128 stands for zero in the data rows.
Some points, each followed by its number:
[153, 155, 156, 167, 120, 136, 120, 101, 076, 107, 125, 127, 150, 119, 129,
 134, 125, 140, 126, 120, 100, 096, 213, 136] 0
[151, 149, 122, 147, 118, 150, 146, 111, 101, 113, 143, 095, 149, 118, 170,
 128, 132, 147, 124, 113, 126, 118, 178, 147] 1
[120, 140, 122, 156, 123, 148, 118, 101, 048, 102, 141, 096, 144, 115, 125,
 126, 149, 134, 159, 122, 095, 125, 140, 159] 2
[119, 157, 126, 129, 106, 097, 143, 156, 117, 151, 127, 086, 093, 106, 106,
 130, 083, 107, 122, 136, 161, 131, 189, 113] 3
[124, 060, 103, 077, 214, 161, 170, 000, 229, 165, 132, 232, 188, 215, 176,
 165, 182, 106, 088, 140, 142, 195, 000, 076] 4
[098, 142, 131, 137, 137, 145, 109, 134, 042, 127, 121, 107, 068, 073, 175,
 157, 153, 176, 146, 056, 146, 091, 114, 123] 5
[127, 138, 130, 144, 081, 097, 121, 169, 185, 131, 168, 148, 128, 127, 110,
 128, 088, 059, 142, 161, 099, 157, 196, 143] 6
[126, 116, 137, 077, 131, 118, 180, 117, 105, 094, 094, 134, 152, 141, 158,
 135, 123, 124, 078, 115, 107, 127, 085, 132] 7
[124, 111, 121, 108, 132, 108, 152, 106, 088, 129, 116, 102, 122, 144, 109,
 147, 169, 166, 100, 118, 063, 106, 123, 137] 8
Which three points above are nearest to each new point, looking only along the 2 directions in which the numbered points spread most? Their numbers follow each, nearest first.
[103, 189, 127, 147, 116, 150, 161, 165, 190, 188, 092, 083, 093, 066, 165,
 135, 087, 145, 134, 103, 177, 144, 093, 106] ~ 1 0 8
[151, 116, 156, 136, 107, 126, 119, 110, 103, 118, 135, 087, 136, 127, 144,
 136, 114, 133, 136, 137, 125, 108, 162, 121] ~ 1 0 2
[104, 133, 119, 201, 088, 129, 044, 145, 064, 100, 163, 112, 105, 133, 120,
 102, 147, 148, 205, 146, 129, 113, 218, 129] ~ 0 3 1
[137, 156, 132, 153, 125, 130, 123, 171, 081, 111, 161, 071, 096, 095, 117,
 107, 130, 125, 142, 146, 159, 098, 154, 130] ~ 0 1 3
[153, 130, 159, 164, 130, 104, 086, 221, 116, 118, 114, 146, 078, 136, 130,
 182, 091, 204, 126, 108, 142, 079, 167, 148] ~ 0 1 2
[085, 123, 114, 162, 121, 097, 117, 100, 085, 138, 217, 085, 104, 146, 093,
 085, 156, 073, 210, 125, 107, 131, 170, 155] ~ 3 0 1
[139, 122, 139, 092, 123, 150, 136, 108, 147, 101, 128, 137, 135, 086, 118,
 113, 114, 169, 126, 115, 079, 132, 096, 120] ~ 7 8 1
[138, 049, 125, 070, 195, 105, 193, 000, 255, 168, 115, 192, 209, 183, 175,
 158, 168, 082, 069, 120, 213, 237, 000, 099] ~ 4 7 8
[132, 147, 145, 138, 124, 137, 088, 146, 089, 113, 161, 085, 087, 083, 153,
 140, 162, 171, 170, 115, 158, 088, 108, 176] ~ 2 5 1
[146, 107, 125, 037, 124, 113, 137, 193, 180, 117, 121, 170, 141, 127, 066,
 054, 105, 083, 095, 131, 130, 160, 094, 146] ~ 6 7 3
[101, 130, 117, 183, 099, 121, 067, 156, 079, 120, 135, 116, 090, 124, 153,
 100, 130, 134, 193, 084, 102, 115, 208, 146] ~ 0 1 3
[128, 155, 113, 086, 102, 124, 163, 112, 191, 124, 102, 114, 139, 082, 132,
 144, 113, 104, 088, 157, 091, 157, 095, 127] ~ 7 1 8
[130, 150, 148, 132, 106, 093, 136, 131, 136, 176, 098, 103, 142, 136, 119,
 136, 109, 131, 140, 108, 117, 118, 155, 123] ~ 1 3 0
[099, 125, 137, 175, 086, 146, 069, 160, 148, 148, 088, 155, 129, 138, 090,
 113, 095, 145, 174, 159, 111, 111, 200, 127] ~ 3 0 6
[117, 139, 121, 041, 108, 120, 119, 199, 194, 129, 080, 086, 138, 151, 102,
 045, 154, 042, 104, 147, 150, 127, 140, 147] ~ 6 3 1
[100, 132, 107, 200, 119, 139, 087, 133, 058, 108, 157, 117, 112, 112, 118,
 136, 136, 132, 207, 113, 119, 139, 226, 150] ~ 0 3 1
[121, 146, 109, 138, 132, 115, 108, 147, 094, 155, 112, 104, 117, 119, 117,
 128, 097, 120, 157, 110, 102, 083, 156, 132] ~ 0 1 2
